Turns in one plane each, and the order they were made in; the first pair answered:
X:
[-0.10 -0.36  0.32  0.88  0.35 -1.64 -1.26  1.58]  ->  [ 0.91 -0.53  0.75  1.06 -0.14 -1.46 -1.05  1.37]
[-1.09  3.20  1.34 -0.31 -0.20 -0.18  0.44 -1.56]  ->  [-1.13  3.28  1.47 -0.41 -0.24 -0.52  0.29 -1.26]
[-2.67  1.78 -0.56  0.29  1.45 -3.33 -2.92  1.99]  ->  [-0.26  1.57  0.85  0.25 -0.28 -3.91 -3.42  2.55]
[ 2.54  1.06 -0.32 -1.99 -2.16  1.15  0.48 -0.47]  ->  [ 2.14  0.81 -0.78 -1.58 -1.67  1.83  1.24 -1.37]
F:
[-0.32 -0.46  4.71  0.14  2.52  4.26  0.60 -1.98]  ->  [ 0.04  1.15  6.24  0.95  1.42  2.39 -0.37 -1.33]
[-1.47 -0.52 -1.10  2.06  1.07 -0.63  0.81 -0.72]  ->  [-1.34 -0.22 -0.67  2.35  0.88 -0.70  0.85 -0.99]
[ 3.72 -1.85  2.25 -0.24 -0.82  0.22 -0.47  0.92]  ->  [ 3.36 -1.87  2.02 -0.47 -0.78 -0.40 -0.97  1.54]
W:
[ 1.10 -0.45 -0.72  1.32 -1.26  0.74  0.93 -1.12]  ->  [ 1.16 -0.66 -0.56  1.27 -1.06  0.81  0.99 -1.19]
[-4.27  1.15  3.73 -1.13  0.96  0.55 -1.54  1.96]  ->  [-3.49 -0.16  3.95 -1.66  1.14  0.74 -1.81  2.78]
[ 0.61 -0.18 -0.88 -3.94  0.43  1.31 -0.41  0.88]  ->  [ 0.06  1.16 -1.58 -3.89 -0.21  0.68 -0.39  0.29]

(two turns a pair)
[-0.64  1.48  1.25  0.19  0.72  1.76  0.75 -1.33]  ->  [-0.93  2.37  1.82 -0.09  0.19 -0.26 -0.67  0.36] => F then F
[ 1.53  1.09  1.32  1.88 -1.22 -1.47  0.46 -0.60]  ->  [ 1.85  0.57  1.02  1.48 -1.42 -2.08 -0.16  0.40] => F then X
[ 3.95 -0.36  1.83  2.49 -2.64 -2.30 -0.46  1.41]  ->  [ 2.63 -1.18  0.12  4.30 -0.93  1.08  2.46 -2.09] => X then X
[-1.91 -0.19 -4.27  1.69  1.49 -1.95 -0.50  0.14]  ->  [-2.49  0.71 -2.80  1.78  1.74 -2.78 -1.29  0.96] => W then X
[ 1.32 -2.60  0.42  0.69  0.38 -0.63 -1.61  0.94]  ->  [ 1.41 -2.99  0.23  0.76  0.65  0.54 -0.92  0.12] => F then F
[-1.11 -1.49 -1.32  0.69  0.03 -2.31 -1.62  1.91]  ->  [-0.73 -0.24 -1.10  1.21 -1.24 -2.96 -1.56  1.29] => X then W
[ 0.04  2.35  3.15 -1.19  1.02  4.44 -1.11 -0.81]  ->  [-0.40  3.28  3.64 -0.96  0.75  3.35 -1.60 -0.37] => X then F
[ 2.24 -2.38 -0.10 -1.09  0.09  1.84  0.60 -0.08]  ->  [ 2.65 -1.48 -1.06 -1.03 -1.42  1.11  0.58 -0.73] => W then F
[ 0.84  0.42  1.72  3.15  1.11 -1.51 -1.95  2.31]  ->  [ 0.98 -0.55  0.90  2.43  1.38 -1.48 -2.28  3.00] => X then F
[ 1.21 -2.17 -5.13 -0.47  0.12  2.08  1.50 -0.28]  ->  [-1.04 -0.18 -5.88 -0.62  0.57  0.97  1.27 -0.51] => X then W
[ 2.10  1.56  0.74  0.94 -1.96  0.51  0.99 -2.74]  ->  [-0.86  1.82 -0.94  0.82  0.15  1.01  1.52 -3.29] => X then X
[-1.82  1.97  0.49 -0.14  1.71  2.79  3.35 -3.80]  ->  [-2.72  0.37  1.50 -1.11  3.97  2.99  2.37 -1.67] => X then W
[ 4.02 -5.54 -0.39  1.48 -1.10  1.98  0.69 -0.27]  ->  [ 4.59 -3.90 -2.15  0.96 -3.43  0.24  0.10 -0.55] => W then F
[-3.31  0.09  0.90  0.65  1.65  4.10  2.13 -2.33]  ->  [-3.90 -1.34  1.30 -0.75  3.12  3.48  0.75  0.38] => X then W
[ 2.26 -2.92  4.32  1.15  2.16 -1.91 -1.53  3.85]  ->  [ 2.79 -4.71  3.16  0.61  2.62 -0.48 -0.84  3.32] => F then X
[ 2.43 -1.28  2.83 -0.52 -0.24  1.03 -0.46  0.80]  ->  [ 2.32 -0.68  3.24  0.49 -0.55  0.87 -0.16  0.17] => X then F
[ 0.00  0.67  0.12  2.98 -0.24 -3.00 -0.48 -0.82]  ->  [-1.21 -1.01 -2.15  0.96  1.18 -2.95 -1.04  0.55] => F then F
[-0.12  0.39 -1.45 -2.25 -2.07  2.01  1.26 -0.91]  ->  [ 0.11  1.29  0.14 -0.92 -2.28  2.13  1.60 -1.61] => F then W
[ 1.45 -0.10  0.30  0.76 -1.53 -1.90 -0.38  2.02]  ->  [ 0.11  0.50 -1.51  0.07 -1.30 -2.35 -0.45  1.77] => F then W
[-0.32  2.35  3.79 -0.77  0.85  0.57 -0.10  0.13]  ->  [ 1.04  0.66  4.08 -1.11  0.83  1.08 -0.26  0.80] => X then W
[-3.25  0.92  2.47 -1.37  3.51  0.04 -1.54  2.41]  ->  [-0.67 -0.04  3.30 -1.97  2.01 -0.62 -2.37  3.62] => W then X
[-1.73  0.71 -0.55  1.02  0.15 -3.67 -1.69  2.29]  ->  [-2.48  1.26  1.32  2.45  1.36 -2.53 -0.78  1.33] => W then W
[-2.79  4.18 -0.47 -0.09 -2.11 -2.35 -1.43  0.20]  ->  [ 0.43  3.58  1.01  0.53 -4.23 -2.03 -1.22  0.02] => X then X
[-0.35  2.56  2.14  1.46 -0.41  1.48  1.17 -2.24]  ->  [ 0.78  1.50  4.14  1.47 -0.24  0.60 -0.13  0.07] => W then F
[ 0.16 -0.69  0.93 -2.16  0.74 -0.38 -1.36  2.98]  ->  [ 0.50 -1.85  0.12 -1.86  1.40  2.64  0.82  0.60] => F then F
[ 2.36 -0.19 -0.60  2.43 -1.99  3.60  1.51 -0.87]  ->  [ 0.80 -0.69 -2.18  2.10 -0.70  4.08  1.64 -1.10] => W then X
[-3.39  2.42 -0.50 -1.20  1.45 -0.16 -0.64  1.04]  ->  [-3.35  1.54  0.42 -0.59  2.56  1.61  0.26  0.35] => W then F
[-0.46  2.48  0.41  0.48 -2.46 -1.28 -1.52 -1.18]  ->  [-1.56  2.30  1.31  0.46 -1.13 -1.70 -2.07  0.11] => W then F
[-4.59  3.65 -2.36 -3.16  0.33  0.21  0.74 -1.56]  ->  [-4.23  2.64  0.23 -1.44  2.14  3.02  2.34 -2.91] => F then W
[ 1.51 -2.23 -1.10  0.52 -1.51 -1.10 -1.54  1.96]  ->  [ 1.51 -3.13 -1.88  0.44 -0.96  0.25 -0.62  1.18] => F then X
[ 2.69  0.48  4.57  3.27  0.26  1.46 -0.55  0.18]  ->  [ 2.51  0.05  3.47  1.52 -0.30 -1.25 -2.86  3.22] => F then W
[-0.71  0.44 -1.96  1.40  0.51  1.06  2.01 -2.11]  ->  [-2.61  1.29 -2.23 -0.07  1.17 -1.06  0.16  0.02] => X then X
[ 4.05 -1.10  1.25 -1.34 -2.76  0.01 -0.57  0.50]  ->  [ 3.87 -1.03 -0.42 -0.81 -3.16  0.86  0.56 -1.14] => X then W
[ 0.11  1.64  2.86 -1.56  2.09  5.06  3.20 -3.44]  ->  [-0.49  4.17  4.53 -0.11  1.32  3.02  2.39 -3.33] => F then X
[ 3.51 -0.77 -0.41 -0.65 -0.71  1.32 -1.50  2.28]  ->  [ 3.62  0.48 -1.78 -0.24 -2.02  1.00 -0.94  0.84] => W then X
[-0.13 -2.31 -1.64  3.78  2.18 -1.10 -0.21 -0.95]  ->  [-0.55 -2.09 -1.73  3.56  2.56 -1.11 -0.11 -0.95] => X then F
[ 5.10  0.30  0.71 -0.43 -3.59  1.31 -0.92  1.70]  ->  [ 5.27 -0.71  0.01  0.08 -3.33  2.20 -0.12  0.84] => F then X
[ 1.99  1.66  3.28  0.93  0.52 -1.44 -0.46 -0.10]  ->  [ 1.70  0.27  2.26 -0.48  1.21 -2.11 -1.67  1.98] => W then F
[-2.14  0.65 -3.64 -0.37  0.34 -0.51  0.91  0.45]  ->  [-0.97  1.32 -2.41  1.18 -0.39  0.95  2.40 -1.79] => F then F
[ 4.14  1.95 -2.04  0.72 -5.75 -2.21 -0.24 -2.02]  ->  [ 1.63  3.99 -1.02  1.23 -4.84 -4.49 -1.63 -0.69] => W then F
[ 3.68 -0.37 -1.25  0.73 -3.72 -1.64  0.21 -0.41]  ->  [ 3.67 -1.03 -1.88  0.89 -3.42 -1.16  0.56 -0.73] => F then X
[ 0.24 -2.03  2.02 -2.12  1.53  0.92 -0.36  0.28]  ->  [ 0.19 -1.84  2.14 -1.55  1.49  1.54  0.29 -0.64] => F then X
[ 0.58  2.33 -0.47  1.42 -2.17 -3.12 -1.49  0.69]  ->  [-1.85  2.76 -1.56  1.15 -0.60 -2.93 -1.31  0.49] => F then W
[-2.39 -0.86  0.68  3.86  1.89 -1.29  0.57 -0.47]  ->  [-2.98 -1.06  0.07  2.96  2.31 -1.79 -0.20  0.46] => X then F
[ 1.77  0.27  0.18  2.27 -0.22  2.36  0.58 -4.26]  ->  [-0.05  2.38  0.83  3.12 -0.06  0.71  0.00 -4.10] => X then F
[ 0.65  0.24  0.14 -1.88 -1.36 -2.16 -1.81  1.57]  ->  [ 1.37  1.27  0.27 -0.91 -2.58 -2.01 -1.09 -0.07] => X then W
[-0.88 -0.11 -0.22 -1.15  0.43  0.07 -1.16  0.86]  ->  [-0.43 -0.38 -0.19 -0.63  0.58  1.72  0.13 -0.75] => F then F
[-3.20  0.43  0.02  4.93  0.68 -0.89 -1.79  0.90]  ->  [-2.48 -0.33  1.14  4.71  0.77 -0.95 -2.32  1.91] => X then W
[-2.75  1.83 -2.58 -0.79 -0.03 -5.06 -2.85  2.86]  ->  [-4.99  1.25 -4.74 -1.13  2.26 -2.09 -0.66  0.34] => F then W
[-2.63  2.76  1.26  3.31  0.56  0.11 -0.54 -1.29]  ->  [-2.41  2.81  1.53  2.40 -0.02 -1.67 -2.21  0.72] => F then X
[ 0.22  0.33  0.95  3.22 -2.68 -0.66  0.37 -1.73]  ->  [-1.93  0.48 -0.31  3.22 -1.08 -0.06  0.82 -2.27] => X then X
[ 1.80  0.44 -0.32 -2.74 -1.60  1.56  0.44 -0.54]  ->  [ 1.70  0.77 -0.22 -1.98 -1.63  1.95  0.97 -1.32] => F then X
[ 0.06 -1.05 -3.39 -1.86 -1.11  1.07 -0.37 -0.50]  ->  [-0.29  0.95 -2.63 -0.56 -1.73  1.27  0.49 -2.33] => W then F
[-1.07  0.64 -0.50  0.94  1.96 -1.21  1.93 -0.43]  ->  [-1.20  1.03 -0.17  0.68  1.84 -1.92  1.43  0.15] => F then X
[-1.31  2.57  1.60  2.48  0.16 -2.37 -0.31  0.38]  ->  [-2.43  1.47  1.11  1.67  1.69 -2.30 -0.78  1.56] => F then W
[-0.39  2.26 -1.16  0.07 -0.87 -2.18 -1.33  0.05]  ->  [-1.85  2.33 -1.49  0.26  0.55 -1.37 -0.68 -0.68] => F then W
